(in the rows, 128 means zero)
First come named moves, each a turn or a mirror, each shown by rows before and after it. For each pair of rows after them, which moves, in which order, take the first row to the second? The first pair is done for you.
M (before -> after):
[135 119 136 141 121 132 120 156 119 107 116 142 146 143 157 124 126]  ->  [135 117 128 144 144 115 118 143 147 113 122 150 140 155 126 108 144]
[118  98 147 132 115 103 139 119 144 113 123 136 128 190  99 116 146]  ->  [118 110 156 129  80 127 144 138 109 103 117 131 142 173 149 144 125]
[128 120 134 132 169  83 157 129 183 135 149  98 110 159  86  99 135]  ->  [133 140 156 124  97 132 158 173 110 117 136  86 136 121 185 154  91]
H (before -> after):
[125 116 140 134 150  94 162 148 120 107 124  89 137 142 122 126 119]  ->  [124 126 106 129 145 114 151  98 116 145 136  90 128 100 107 129 105]
[143 132 119 131 150 155 121 134 143 111 100 135 152 173 123 122 142]  ->  [145 139  97 126 145 169 114  99 139 137 111 139 144 146 118 121 132]
[139 114 130 116 138 114 120 126 153 138 141 151 122 128  93 106 168]  ->  [138 116 132 115 140 117 119 125 154 133 142 154 124 125  91 109 167]
Y (before -> after):
[103 118 107 164 134  82 118 101 146 137 154 138 134 141  95 115 103]  ->  [112 112  90 164  88 148 116  90 112 140 115 141 135 119 132 134  94]
[124 140 158 115 139 114 161 108 125 142 160 101 128 114 112 115  98]  ->  [132 138 133 113 125 143 152  85 126 158 145 115 120 100 108 115 102]
[114 141 132 114 112 163 119 139 109 117 125 146 121 101 123 157 131]  ->  [108 145 154 111 137 120 130 159 123 103 148 137 123 114 111 155 133]
A (before -> after):
[138  78 128 143 150 160 143 123 145 115  79 131 124 166 103 126 138]  ->  [134  83 145 141 132 161 145 150 129  98  75 130 134 167 132 138 133]
[130 142 116 112 105 130  91 120 177 139 132 192 112 137 108 117 156]  ->  [129 148 135 110  84 130  91 153 158 121 128 193 123 139 144 135 150]
[135 144  97 133 131 176 119  85 128 143 112 125 102 139 108 142 135]  ->  [133 152 128 131 102 180 121 132 104 114 111 126 120 144 154 163 125]
P (before -> after):
[138 162 125  96  42 137  92 166 116 126 118 195 127  90 145 132 123]  ->  [134 146 114 104 115  74 101 134 177 137 135 189 109 124  59  85 154]
[132 136 157 124  69 197 131 134  86 108 100 126 160 130 201 173 105]  ->  [135 143 145 115  94 154  78 131 179 117 115 216 141 177 130 134 173]
[158 114 112 157  99 178 114 121 109 127  77 146 113 129 148 140 136]  ->  [160 113 105 155 125 153 105 108 148 132  86 167 104 151 107 119 162]
Pairs:
(two moves a pair)
[124 165 141 129  93 109 102 184 113 151 114 150 145 128 156 164 124]  ->  [120 143 103 146 152 103 141 101 118 194 117  95 119 106  90 134 113] -> A then P
[145  97 131 123 110 128 156 150  79 113  80  88 139 131 190 144 114]  ->  [151 102 112 108 117 104 101 143 164 123  87 178 122 174 129 107 181] -> P then M
[152 105 142 123 156 119 127 138 162 139 123 142 113 167 128 130 110]  ->  [155 102 131 124 131 159 132 128 129 146 108 128 117 139 155 148  90] -> H then Y
[130 133 141 136 140 136 159 126  89 137 119  76 134 101 145 143  99]  ->  [128 145 140 125 121 143 137 136  91 135 128  98 139  91 159 155  94] -> Y then P
[124 131 144 146 156  90 167 115 129  77 138  73 125 120 137  94 127]  ->  [131 128 129 148 162  86 148  98 165  84 128 103 111 135 107  76 154] -> P then M
[104 168 129 115 112  99 120 165 140 132 149 159 132 130 138 135 120]  ->  [104 153 107 124 146  95 133 121 149 158 147 136 117 123  92 113 122] -> Y then P
[158 100  99 114 100 175 124 135 124 133  75 149 135 150 144 133 129]  ->  [143 101 144 117 150  95 143 176 139  99 116 127 149 180 129 122 130] -> Y then M
[102 115 133 146 184 137 139  99 129 130 130  93 102 118 113  94 150]  ->  [115 125 128 137 116 195 110 118 109 124 102 128 110 108 165 119 150] -> Y then P
[127 111 125 131 155 118 128 123 128 163 121 106 118 103  86 112 131]  ->  [134 126 127 121  96 156  99 146 112 158 107 146 129  96 129 135 127] -> P then P
[143 132  93 110  94 154 107  86 151 164 118 195  86 124 102 111 150]  ->  [135 110 136 127 156  90 135 120 173 131 122 167  89 176  79  86 166] -> Y then M
[141 130 107 121  69 191 114 116 103 136  93 150 132 107 162 154 126]  ->  [141 134 112 113  65 173  92 126 129 134 103 186 130 125 152 146 146] -> P then M
[125 117 160 129 124 131 164 154  75 116 123  65 146 130 171 145  94]  ->  [128 115 109 128 142 147 161  82  90 168 129  61 121  98 124 126  93] -> H then A
[112 128 142 138 140  96 150 111 131 156 155  94 131 131 115 138 102]  ->  [116 129 141 141 112 131 152 114 107 152 135  91 135 124 144 151  95] -> Y then Y
[140  98 127 139 122 151 125 136 152 128  73 161 123 173 116 128 178]  ->  [140  82 131 149 136 158 161 129 123 127  65 112 124 163 125 132 154] -> P then Y
[153 139 149  86  88 138  91 154 199 138 147 178  98 154 147 147 117]  ->  [163 110 112 102  87 202 120  98 167 164 101 132  81 131 139 146 101] -> P then Y
[164 114 143 140 130 118  96 158 171 110 107 174 124 204  96 111 182]  ->  [151 107 170 150 118 142 161 171  70  96 103  68 144 152 165 151 107] -> P then M
[132 120  73  94 130 132  79  87 166 162 128 145 130  96  90 110 122]  ->  [125 128 128  98 103 134 113 163  93 113 128  94 163  90 181 154  80] -> P then A
[131 108 121 140 151 126 133 103 143 125 142 118 113 139  87 120 136]  ->  [140 101 112 141 131 160 135  96 128 128 116 116 113 135 102 128 135] -> Y then M
[152 124  89 161  99 177 108 129 156 125  74 164  99 132 118 128 168]  ->  [134 135 155 158 118 105 127 205 142  76 108 141 125 157 151 139 154] -> A then Y
[ 95 144 149 129 119 103 119 146 150 110 169 122 118 124 141 132 115]  ->  [107 143 130 127  83 154 115 131 131 119 139 126 115 109 165 146 112] -> Y then Y
[144 150 141 106 102 121 135 156 111 109 133 181 106 136 147 144 149]  ->  [140 130 119 121 158 112 172  94 112 136 139 122  87 117  93 120 133] -> A then P
[144 118 130 117  75 140  85 146 138 120 103 179 114 162 157 124 147]  ->  [141 121 117 115  68 159  86 130 130 136  99 173 113 144 159 125 137] -> A then M
[142 123 135 132  94 155 112 157 129 113 106 160 131 146 145 136 150]  ->  [132 114 153 138 156  95 145 155 140 107 138 117 130 156 109 117 144] -> Y then P
[107 122 150 138 162  86 154 138 120 105 143  86 145 140 124 119 109]  ->  [107 119 133 138 171  90 156 114 125 121 143  87 135 131 107 110 112] -> M then A
[152 127 127 120 106 178 125  94 137 151 118 158 120 127 127 131 119]  ->  [154 126 157 121  97 168 127 139 130 118 117 159 134 151 152 139 124] -> A then H
[179 135 139 118 104 165 143 122 123 132  82 119 155 165 165 124 136]  ->  [176 135 152 117 120 137 135 141 143 118  96 134 156 189 153 119 152] -> P then Y
[123 156 137 112 121 108  92 150 145 128 171 167 137 131 121 141 128]  ->  [117 149 156 119 148  90 120 162 128 116 175 132 140 132 123 143 117] -> P then A
[125 125 156 131 132 117 134 148 148 105  92 170 140 165 121 116 180]  ->  [125 108 142 141 165 120 162 111 140 124  89 128 128 154  94 104 171] -> Y then P
[141 102 148 157 125 149 193 158  56 116  82  48 124 139 158 159  63]  ->  [153 115 106 146  72 212 147 128  64 152  62 108 113 118 168 169  74] -> A then P
[124 136 109 110 117 149 134 100 127 144 148 128 111 100 140 134 110]  ->  [118 130 129 115 154  99 143 115 149 132 159 117 107 126 113 116 120] -> Y then M
[158 114  77 132 113 158 147 110 125 172  97 149  86 123 125 119  99]  ->  [160 107  88 137 141 126 146 121 159 164 105 159  84 154  93 101 123] -> A then M
[151 133 132 131 147 162 129 116  81 126 125  87 137 115 154 172 105]  ->  [138 145 134 124 185 103 123 109 116 138 170  91 133 117 112 153 104] -> Y then H
[158 110 131 120 142 137 139 118 124 129 108 103  98 141  98 100 142]  ->  [154 117 147 116 147 108 131 139 135 117 125 117 102 149  93  99 147] -> A then Y
[114 125 154 137 159  96 155 147 106 118 135  81 141 134 131 124 122]  ->  [127 122 119 139 118 168 141 114  88 138  95  94 131 112 146 137 121] -> Y then Y
[112 126  91 138 151  97 153  82 142 154 122 106 112 116 104 115 119]  ->  [118 154  96 118  76 133 104 122 131 139 116 166 129 118 166 149 123] -> M then P
[170 113 127 125  83 168 152 131 102  99 105 114 135 129 155 176 158]  ->  [173 102 124 135 105 162 158 122 117  97  93 104 131 148 134 157 174] -> M then Y
[127 147 110 106 128  99 102 126 137 146 150 150 134 123 130 126 138]  ->  [125 139 120 114 137 107 133 120 104 147 148 105 139 105 143 135 115] -> P then P
[126 107 157 149 158  90 161 147 142 111 115 105 124 175  99 112 159]  ->  [140 104 146 155 109 157 164 151 100 108  73 100 131 155 152 137 147] -> Y then Y
[130 122 127 136 129 173 152  92  94 126 107  83 124 119 161 159  85]  ->  [136 124 114 122 139 140  96  94 184 130 122 181 108 164 106 122 149] -> P then P
[123 141 111 105 162 127 118 102 150 136 140 110  94 122  96  79 143]  ->  [110 160 145  95 155  96 123 150 126 114 172  99 116 117 137 101 114] -> M then Y
[134 111 146 127 134  99 144 145 141 112 130 104 135 154 100  96 163]  ->  [135 118 158 125 109 113 146 168 114 104 127 104 147 148 139 114 150] -> A then M
[104 161  99 135 106 138 122  92 100 147 153 103 125  79 138 154 132]  ->  [102 173 122 125  91 114 101 140 107 125 168 137 140  97 157 161 138] -> Y then P
[139  87 138 142  97 196 145 146 101  99  45 113 129 166 172 127 155]  ->  [138  90 100 140 144 156 122  91 170 140  75 144 101 170  82  85 187] -> Y then Y
[123 142 115 106 103 129 132 138 138 134 122 141 140 114 103 118 152]  ->  [127 136 115 112  99 142 148 133 116 135 107 117 138 106 114 122 141] -> P then Y
